In the data rows, 128 means zero.
Here are some points:
[137 150  84 145 144 151  93 108  76 119 167 141 100  93 160 106 125 157
  74 131 146  86 149 148 102 163  67 173 117 102 185  81 117  67  56 121
 187]
[ 85 138  65  89 197 135 188 114 100 116 123 189 128 130 150 166  72 164
  97 123 150 119 191 190 106 114 107 189  87 132 127  49 109 116 113  64
  93]
[144 143 196 118  73 120 106 185 139 124 139 134 157 149 147 130 155  78
 198 133 117 149  78  79 160  98 172 104 160 135 155 174 119 147 195 193
  96]
[ 71  92  36 206 202 162 162 130 120 164 138 173 120 140 163 108  96 148
 133 126 118 128 236 207  99  60  38 138  29 113  64  58 132 162 122  58
  72]
[ 90 129  51 243 229 167 164 113 181 151 124  92  87 129 114 111 165 188
  60  79 158 174 167 152  72 118  62 122  46 124  86 115 106 189  65 105
  55]
[146 135 127 146 133 118  81 138 106 156  83 151 123 145  77 107 168 138
 127 135 138 195 156 114 136  59 176  61 109 114 167 144 164 146 133 139
 130]
[193 145 231  80  60  72  60 118 126  99 100 124 151 152 105 146 155  77
 174 136 112 122  28  48 158 100 213  75 193 130 182 202 158 134 180 180
 179]
[119  88 226 115  93 114  97 135 176 129  92 113 133 148 120  89 110  67
 197 150  62 132  81  80 148  85 145  70 150 124 113 223 166 141 187 158
 129]
[168 139 206  70  79  88  51 151 111 121 105 105 120 119 109 145 157  83
 143 140  91 127  41  65 154  93 209  76 212 167 179 197 175 123 156 183
 136]
[196 138 242  44  26  70  75 127 122 118 136  56 124 143 111  89 212 107
 125 114 105 142  32  35 167 149 169  37 195  94 194 238 165 127 126 232
 200]
[213 198 244 112  68  88  51 172 148 128 144  77 203 163 111 125 188  87
 161 107 117 172  13  87 194 135 178  45 202 144 136 231 123 125 122 230
 114]
[ 40 142  58 186 175 187 207 160  92 162 152 114 159 129 182 104  99 174
 105 121 129 161 210 200 139 120  22 109  42  67  64  23  91 126  68  76
 128]
[ 98 116  63 143 163 157 202 128 130 134 110 117  93 147 145 139 127 131
 137 132 139 128 197 146  87  94  82 152  75 107 104  80 144 167 141  81
 105]
[153 114 183  83 125 111  75 117 136 151 139  75 168 125  94 136 136 126
 114 134 113 162  47  47 181 122 186  63 186 128 164 205 122 120 163 159
 133]
[ 86 151  67 212 209 169 152 171 117 136 172 154 140 161 171 150 112 136
 131 123 132 149 197 194 157 103  55 125  69 139  77  28  96 125  92  99
  94]
[162  66 255  62  66  95  45  80 126 140 113 109  68 120 142 106 103  86
 135 174  48 101  68  52 182 126  85  44 188 103 219 232 151 110 142 153
 147]
[ 71 114  14 185 215 172 171 136  95 132 119 211 116 120 153 153  79 201
 105 143 144 137 250 217  75 100  79 225  46 146  65  25  94 123 115  14
  74]
[175 109 189 115  62 133 104 129 140 117 134 110 106 136 145  82 138  92
 156 164  79  98 101  85 142 161  66 128 156 111 156 182 152 145 106 163
 141]
[194 133 208  83  17  87  88 142  97  88  77 138 102 115  96 127 151  74
 172 148 124  82  68 100 119 143 166 117 176 166 180 153 194 124 149 207
 208]
[ 87  98   0 238 194 200 173 142 102 132 152 147  77  93 122  89 155 231
  51 104 188 143 224 182  43 192  28 226  29  81 100  17  81 127  52  67
 134]
[179 103 227  50  85 104 101 118 177 127 116 101 124 100 126 129 115  10
 146 135  76  78  65 108 147 128 144  71 237 134 158 252 187 128 175 149
 153]
[ 77 151   0 178 240 170 161  94 110 132 132 191 145 125 145 151  96 169
 104 137 158 134 215 193  91  73  91 171  44 143 114   5 113 132  95  65
  60]
[ 40 112  78 149 166 132 206 157  97 126 131  99 134 104 116 115  81 176
 126 107  80 143 218 192  99 120  95 110  48 103  27  92 144 122 122  59
 123]
[143  64 160 105  88 113 113 130 192 118 125 120  86 133 134  89 154  78
 134 133 100  91  69  47 149 117  88 107 166  84 185 197 126 145 161 168
 124]
[129 193  90 165 152 145 153 144 110 110 170 162 155 172 163 150 100 120
 123 128 162 110 149 192 134 148 111 164  90 135 114  43  72 101  85 125
 138]
[ 94 133  60 164 167 133 179 151 121 145 144  92 140 112 135 117  86 204
  87  88 138 148 164 178 120 173  94 150  83 140  53  56  64 120  99  94
 129]
[ 75 116  67 182 207 167 173 130 162 150 128 109 117 104 160 132  79 156
  60 140 127 143 174 191 101 147  54 161 108 127  73 108  64 111  85  71
  79]
[127 133 176 150 142  94  79 163 188 157  90  87 176 156  74 126 153  86
 174 114 118 195  63 103 133  97 183  35 162 143  82 215 118 194 153 152
  77]
[201 103 254  84  49  90  92 151 200 108 112 119 146 133 141  91 163  46
 181 126  86 124  25  87 154 135 142 109 201 144 133 231 152 128 171 228
 119]
[ 32 136  61 130 120 117 208 153 116 139 148 153 180 135 158 167  83 172
 123 142 145 145 152 131 165 102 172 149  87 114 100  49  85 135 178  89
 131]
[137  72 179 139  74 137  27 130 111 171 100 137 104 140  50  67 212 194
  94 137 133 220 123  29 160  84 128  59 139  87 188 188 154 135 103 168
 140]
[188 137 174  99  80 117  89 124  90  92 108 136 106 117 138 116 126 143
 128 166 127  98 143 107 139 147  96 115 140 135 200 140 189  92 107 185
 184]
[180 103 180  71 140 105 100  95 161 136 119 120 153 134 121 148 136  69
 160 126  86  96  86  85 131 102 168  46 173 145 141 198 192 127 148 161
 114]
[ 35 164  14 179 193 145 180 139  87 150 174 113 117 142 141 143 146 201
  99  96 179 153 221 186 140 135  40 188  34  85  90   0 106 142  62  79
 140]
[113 121 161  85  77 114 128 138 111 125 137 134 166 163 143 119 113 105
 182 137 100 122 103 102 186 117 143  99 113 126 130 154 130 138 185 148
 139]
[ 78 180  57 132 157 169 210 138 102 120 184 106 138 125 171 150 132 153
 121 104 138  97 186 196 125 151  86 169  65 123  98  32  97 116 117  74
 153]
[ 13 121   0 139 175 160 218 152  61 144 136 177 132 106 172 106  71 221
  98 144 132 135 231 197 132 117  83 176  15  68  71   0  94 138 107  29
 142]
[156 156  97 159 162 150  92 103 141 109 140 164 114 150 127 143 186 130
 114 142 171 116 114 114 109  96 139 186 126 133 186  79 140 153 103 146
 108]
[121 100  93 166 170 138 180 118 119 158 137 112 131  94 145 140  80 125
  66 119 105 146 120 139 112 153  89 154 148 122  72 127  70 101  95  79
  80]
[157 145 141  80  88 129 120 129 125 148 142 120 113 147 106 139 147 110
 138 129 155  83  87  70 113 176 182 142 184 135 197 121 112 132 173 157
 153]
Here are 15 more points, each followed by its number:
[143 173 190 100  67 129 101 147 113 123 135  91 145 161 119 105 145 127
 147 116 105 141  89  52 175 158 140  86 125 107 185 143 123 126 156 182
 176] 0
[139 137 205 128  28 111  83 204 108 114 144 151 171 157 129 100 112 121
 187 148  96 155  64 101 213 123 125 102 134 107 126 187 112 126 137 213
 152] 1
[ 68  74  35 218 180 182 192 136 165 139 158 141  89 145 173  95 146 191
  84 138 141 130 202 114 109 130   6 182  57  52 149  72  88 148  91  76
 109] 2
[102 152  67 158 171 167 113 146 105 159 151 139 147 145 107 145 140 163
 104 130 152 150 203 169 125  91  96 123  61 113 126  82 120 130 114 100
 107] 3
[ 88 106  84 162 149 146 147 112 118 125 107 169 113  96 145 135  83 134
 130 135 143 127 169 153 100 102 115 167 110 133  92  99 107 113 131  72
 116] 4
[112 103 131 130 115 132 139 133 135 130 133 122 110 144 121 125 140 126
 129 115 135 114 115  85 144 126 108 120  83 109 162 131 140 154 164 161
 133] 5
[101  77  91 134 164 143 195 106 153 121 144 103 114  94 148 103 120 145
  99  89 112 113 141 148 116 180  92 139 115 100  91 117 106 139 154  81
 141] 6
[ 99 115  78 131 207 138 167  96 103 129 133 138 136  88  98 160  78 161
 129 133  95 145 166 209 113 141 127 115 120 172  25 122 140 105 106  63
  78] 7
[175 108 154 132 148 132  59 127 108 160 110 121 109 155  99 123 170 116
 120 144 115 155 112 104 156  92 143  74 140 123 170 151 142 125 118 163
 120] 8
[ 72 172  43 184 179 178 169 159 103 137 157 142 137 160 158 127 154 190
 106 107 170 139 194 151 135 116  74 175  18  82 120  32  86 147  83  94
 148] 9
[220 132 213  81  73  86  36 108 172 137 109 128 121 131  96 156 128  45
 135 138 133 137  11  73 147 104 217 115 255 153 178 245 100 110 163 203
 114] 10
[167  61 221 109 121  91  70 118 124 143 112 116 133 132 138 143 136 100
 138 157  61 108  90  92 175 100 128  38 166  70 136 198 149 102 166 161
 121] 11
[133  88  96 147  93 125 106 132 122 130 143 133  45  89 117  94 144 149
  88 119 142 153 136  93  95 175  95 160 126 143 168 122 148 124 106 136
 180] 12
[ 86  88  29 232 210 177 213 144 156 131 168 135 105  96 152 102 115 185
  86  84 121 157 190 173  60 122  43 202  50 126  29  64 100 148  77  86
 110] 13
[103 137  28 171 201 153 155 130 119 135 151 156 145 141 132 132 111 184
 104 145 153 135 225 189  86 100  48 181  55 110 107  40 123 138  64  49
 112] 14
Which three of these numbered points are nearest to each point below, ignoring the direction in which the first points spread most? Their numbers follow each, nearest first.
[137 149 202 105  61  96 139 160  90 101 150 135 145 117 179  88 111  96
 177 135 113  75 121 143 171 180  75 146 136 101 125 117 109 116 123 181
 169] > 1 0 9
[188 100 175 127   0  92  75 149 125 139 123 117  69 132  88  86 173 108
 125 119 143 139  78  43 110 182 136 113 168 128 198 202 146 117 125 197
 194] > 12 5 0
[ 83 111 104 132 145 108 218 130 159 142 131  88 145 103 161 119 100 120
 120  78 109 114 102 180  76 208 132 140 112 151  42 149 109 128 149  93
 126] > 6 13 7
[186 124 251 128  75  80  32 142 193 146 115 109 152 146 100 130 123  64
 155 150 141 157  10  74 161 122 232 114 255 164 147 253  80  94 159 202
 117] > 10 4 3
[167 160 225  45  21 104  95 151 122 151 129  73 115 149  95 125 177  81
 146 116 125 154  26   6 180 161 158  84 159 113 187 194 158 142 171 191
 182] > 0 9 5
[145 198 104 163 154 134 109 161 147 157 167  94 169 162  88 132 158 139
 118  78 152 165 106 151 131 145 127 101 113 159 102  99  86 138  82 157
 101] > 3 9 8
[154 110 138 141 140 135 125 110 129 105 104 139 123  98 106 130 124  98
 124 138 128 108 126 141 102 148 155 151 152 179 122 160 144 118 125 128
  72] > 4 10 7
[ 51 111   2 176 208 186 250 106 134 135 137 119 114  88 143 155  77 181
  72  89 151 108 209 205  85 192  87 195  59 153  74  18  69 115  90   5
 100] > 6 4 5
Now 15 new points, numbered from 0 again:
[149 144 148  85  97 100  78 130 106 140 115 144 118 135  90 144 106 131
 129 140 144 153 117 135 122  74 194  91 166 152 152 171 148  90 126 141
 123] 0
[121 170 157 108  92  88 141 131 119 110 117 142 174 139 157 143 100 113
 127 122 120 115  93 157 150 167 166 112 146 145 125 123 123 109 140 164
 159] 1
[165 126 168 144  88 114  78 143 114  99 110 158 125 139 104  93 150 105
 154 111 106 125 147 124 120 119 127  84 138 144 134 161 199  97 104 177
 176] 2
[ 58 109  11 214 222 190 142 109  84 177 141 185 129 114 110 141 112 237
  63 171 181 182 251 189  95  83  80 175  58 117  81  54  91 108  85  39
  69] 3
[123 168 112 149 161 151 177 139 140  94 136 126 124 128 180 148 115 138
 133 114 162  97 149 144 111 155  64 203 104 120 113  52  90 124  89 133
 142] 4
[140 101 159 104 143 139 124 119 130 133  97 150 112 100 162 126 121 118
 145 133 101  77 144 122 128  89 118 111 145 132 124 154 153 130 128 110
 111] 5
[106 140 127 113 166 111 141  91  91 118 141  87 120  94 152 125 112 137
 106 108 116  71 146 157 139 184  70 106 100 131 124  96 134 103 112  92
 142] 6
[142 105 132 159 139 121  71 145 132 151 100 129 116 124  78 153 136 156
  73 176 152 179 108 103 118 104 166 114 176 123 134 161 110 127 120 102
 103] 7
[148 100 183  87  48  90  96 133 170 159 102  74 106 132  78 150 148 122
 122 121 122 178  38  14 156 117 191  77 178 108 199 234 122 152 172 164
 164] 8
[170 105 188  65  46  90  45 100 105 113  83 159 142 110  86 110 126 103
 164 172 131 113 101 108 168  88 198 100 197 146 187 173 176 110 174 148
 144] 9
[131 140 122 147 143 122  54 128 113 160 118 139 139 122  77 147 156 131
 116 142 130 185 138 121 144  52 172  85 120 115 160 163 156 129 128 140
 117] 10
[110 103  82 106 160 137 180  89 129 127 123 123 126  83 139 141 116 148
  93 103 138 139 143 150  87 181 146 164 134 166 100 105 116 123 124  47
 119] 11
[144 120 170 109  67 127 124 134  88 137 164 127  96 116 114 113 139 151
 117 145 135 133 106 102 149 159 103 161 155 115 156 146 106 102 112 159
 173] 12
[ 68  91  56 155 182 161 170 138 145 103 129 186  97 145 164 143 120 117
 136 139 143 104 198 143 116  53  54 181  50 106 131  67 135 161 121  86
  87] 13
[133 135 146  86 144 137 121 132 122  99 103 107 135 127 124 148 159 117
 140 119 131 126 111 137 155 111 157  70 120 128 110 155 155 144 174 137
 130] 14
Which three of these numbered points are nearest to each point below, ignoring the direction in which the first points spread most? Their numbers follow each, nearest first.
[101 122 111 113 147 162 171 102 101 120 135  76  97  82 149 133  99 124
 100 113  79  71 177 159 125 192  97 134 100 112 137  95 124 130 127  90
 127] > 6 5 11
[103 146  76 175 151 145 129 147  99 105 152 155 126 136 128 108 152 166
 118 130 140 124 205 183  90 131  60 148  55 155  81  72 177 138  77 108
 139] > 2 14 5
[179 148 219 111  61  94  80 144 165 145 105 119 145 110  97 131 107  73
 156 139 143 153  29  51 172 145 224 115 255 165 148 255  67 137 160 194
 122] > 7 11 1
[132 114 119 112 120 138 148 137 131 115 118 164 103 169 141 119 124  97
 161 168 140  86 156  91 128  53 130 162 123 111 187 107 133 161 161 133
 121] > 13 5 9
[ 86 139  44 174 180 180 199 117 156 127 162 176 120 109 151 115  91 165
 129 141 182 113 205 199 130 138  53 255  89 118  93  15  54 109  69  52
  92] > 4 12 5
[107 135 114 153  88 118 108 152  77 145 113 110 129 135 103  96 135 161
 139 116 130 181 164 164 109 147 108 118 105 134  79  99 147 103  90 144
 166] > 2 12 0
[147 113 194  98  64  97 119 137 146 108 115 116 111 118 141 116 139  90
 145 121 117  96  82  76 139 171 113 142 167 112 178 142 144 126 144 172
 171] > 4 12 6
[ 94 122  68 148 159 155 203  88 124 124 123 141 108  86 125 129 100 171
  87 106 164 118 142 164  92 218 148 184 124 115  92  90 104 110 102  50
 114] > 11 1 12
